Each path below is one point turned by a fixed rotation once a step. After each direction that follows a path, write how fast that rotation turns it, in deg/step (0 if it stays still).
Each turn is a multiple of 5 degrees from 10 to 175, or 0.
Each row of a path follows its step; steps can be skipped.
path 1
step 1: 167	10	-108	103	-211	-64	35	80	94	-126	-43	31	1	187	-116	31	97	199	-74	-233	-9	24	-367	77	305	131	241	-46	-46	-106	-270	71	-54	-45	-257	47	-171	-27	92	-97	-42	87	-138	-99	104	107	-190	275	40	252	144	-128	-110	-159	-276
step 2: 147	53	112	177	-21	-4	80	-37	-28	89	272	58	422	154	190	49	167	145	144	163	72	-148	142	-65	-113	121	68	-35	50	-95	269	-139	-98	-153	139	20	-226	147	-73	-43	-68	-7	332	329	34	223	43	-67	-47	263	46	48	177	-57	-76
step 3: 69	32	18	-90	20	129	37	100	-141	-43	-45	-191	-350	-43	177	-195	89	-316	245	121	-17	-166	232	-172	288	116	81	78	53	116	-168	-61	227	236	165	-19	53	-54	-8	-22	22	-224	159	123	-3	41	-45	-262	53	-181	240	160	-97	-108	136
step 4: -164	147	355	-77	-192	-100	122	238	132	-35	-120	-105	-11	-135	-283	-41	-23	-134	-170	-278	-49	10	-206	-56	118	-249	21	-223	-89	144	166	-91	192	-46	127	131	57	236	-87	-96	6	227	-179	-72	-168	-95	87	-139	-71	-230	-165	6	76	-79	-34
step 5: -36	69	-117	90	98	-94	-140	-4	-116	199	-82	125	195	108	-77	-94	199	-137	-23	-142	-350	106	-117	95	-12	114	-206	-186	-174	-105	-19	145	119	-227	-383	212	-246	-175	4	-70	55	68	-90	34	213	-35	-127	139	181	15	101	32	66	370	4
step 7: 158	-75	16	-132	-111	76	244	-206	240	-23	109	92	-153	145	-29	-49	-44	-165	146	-161	-143	-119	-172	73	34	-89	197	-50	39	-7	-309	-197	-233	215	96	-120	21	108	64	9	-34	-233	-71	-296	-17	285	-96	-173	42	53	299	90	-126	-219	-146
step 8: -17	198	153	-31	-78	-77	-38	160	139	-62	74	-102	292	-73	-193	77	174	80	-174	-219	-26	109	-262	-167	-58	-34	-31	-4	153	-111	83	-101	195	-107	356	-255	-268	61	-112	10	113	-150	482	78	72	-14	140	58	125	-33	9	-36	-27	-67	28
step 9: 36	254	-201	59	-43	-53	-51	-11	-81	-225	59	61	-209	-250	84	-173	-18	-42	385	64	-252	25	84	-195	132	144	-410	41	-155	-45	-81	92	154	-35	72	197	-196	-8	8	-5	-106	118	-67	339	90	-161	39	-118	0	99	7	-101	-60	62	228
step 10: -215	-70	195	-23	6	-15	-276	-35	-78	-102	74	-26	-193	-169	-292	218	-122	-153	-231	89	12	-270	78	-148	192	143	35	-47	-33	115	60	128	1	47	-173	193	252	197	-150	-21	-86	180	-205	-94	-157	152	120	-87	-66	114	132	-20	309	-43	-240
step 11: 8	88	-12	24	-16	34	-91	-32	-134	141	-15	214	91	305	-163	-83	179	-88	-43	-122	-286	18	-44	289	-370	33	-90	-177	217	135	156	-186	15	-16	-110	-27	115	-142	23	-322	-95	-212	-146	-201	156	45	-121	-46	-51	-47	42	247	-99	-135	-241
step 12: -136	46	-210	-62	-179	207	194	184	-61	155	-260	219	248	51	-35	-43	204	164	19	32	239	-33	101	47	153	-45	-160	254	112	-150	-91	82	235	-82	312	101	39	18	-45	92	-17	-69	306	-289	24	-20	-161	175	30	105	81	-189	-42	116	-2
Directions:
-24	-68	-59	-61	-16	6	-13	79	44	117	-2	98	-18	-13	18	6	-20	-26	-37	-10	-36	6	-1	-28	-9	72	-39	-27	12	-46	67	29	-30	39	-29	30	51	-6	54	-39	77	32	-33	-17	48	-26	-34	12	-6	-31	-23	-33	57	-60	-26
65
7	7	-68	19	24	4	-11	-28	3	-59	95	16	-20	-36	-34	63	-74	10	67	10	-7	57	-84	-27	1	10	14	11	22	-37	-35	8	-9	-7	-12	-83	-12	-1	-25	-35	42	-48	-8	-2	65	24	112	-19	20	35	-31	-105	20	-57	-6
45
28	12	-50	43	-62	-17	87	-23	-28	-45	40	35	-37	-4	28	5	-53	-89	40	29	-95	-61	17	19	-42	-52	-37	-21	-47	6	87	2	-11	6	-20	-43	-64	-81	-2	20	-2	17	-26	-8	13	33	-50	51	21	-39	-5	30	-80	-28	-17
170
10	-30	28	8	-21	-11	38	-34	-26	-3	29	23	36	38	-6	88	-16	61	-45	-18	-40	-52	-4	-9	-17	-24	3	11	20	-40	66	35	-32	-106	60	52	78	34	-20	-40	-39	-3	19	67	-75	-11	45	-22	-6	-110	-23	-54	-36	-36	43
170
4	5	39	8	-16	0	64	-48	-23	25	-106	15	-157	-44	14	-53	-19	-8	-63	10	-31	-4	81	-35	-3	38	40	22	4	-26	-35	-48	-48	-9	-30	-46	-9	19	-71	6	-44	-10	-12	-20	-23	32	43	5	-15	-16	-3	-61	67	-41	26
110
-19	-66	-87	-41	-17	-19	34	5	0	-45	-4	-89	-5	8	-1	66	-5	-91	-29	41	26	-38	-21	-41	-17	69	2	31	67	-48	-65	-12	19	-61	-36	35	-14	43	-57	-10	50	-5	27	-31	-2	-3	-18	68	28	-60	67	44	9	70	-8
155
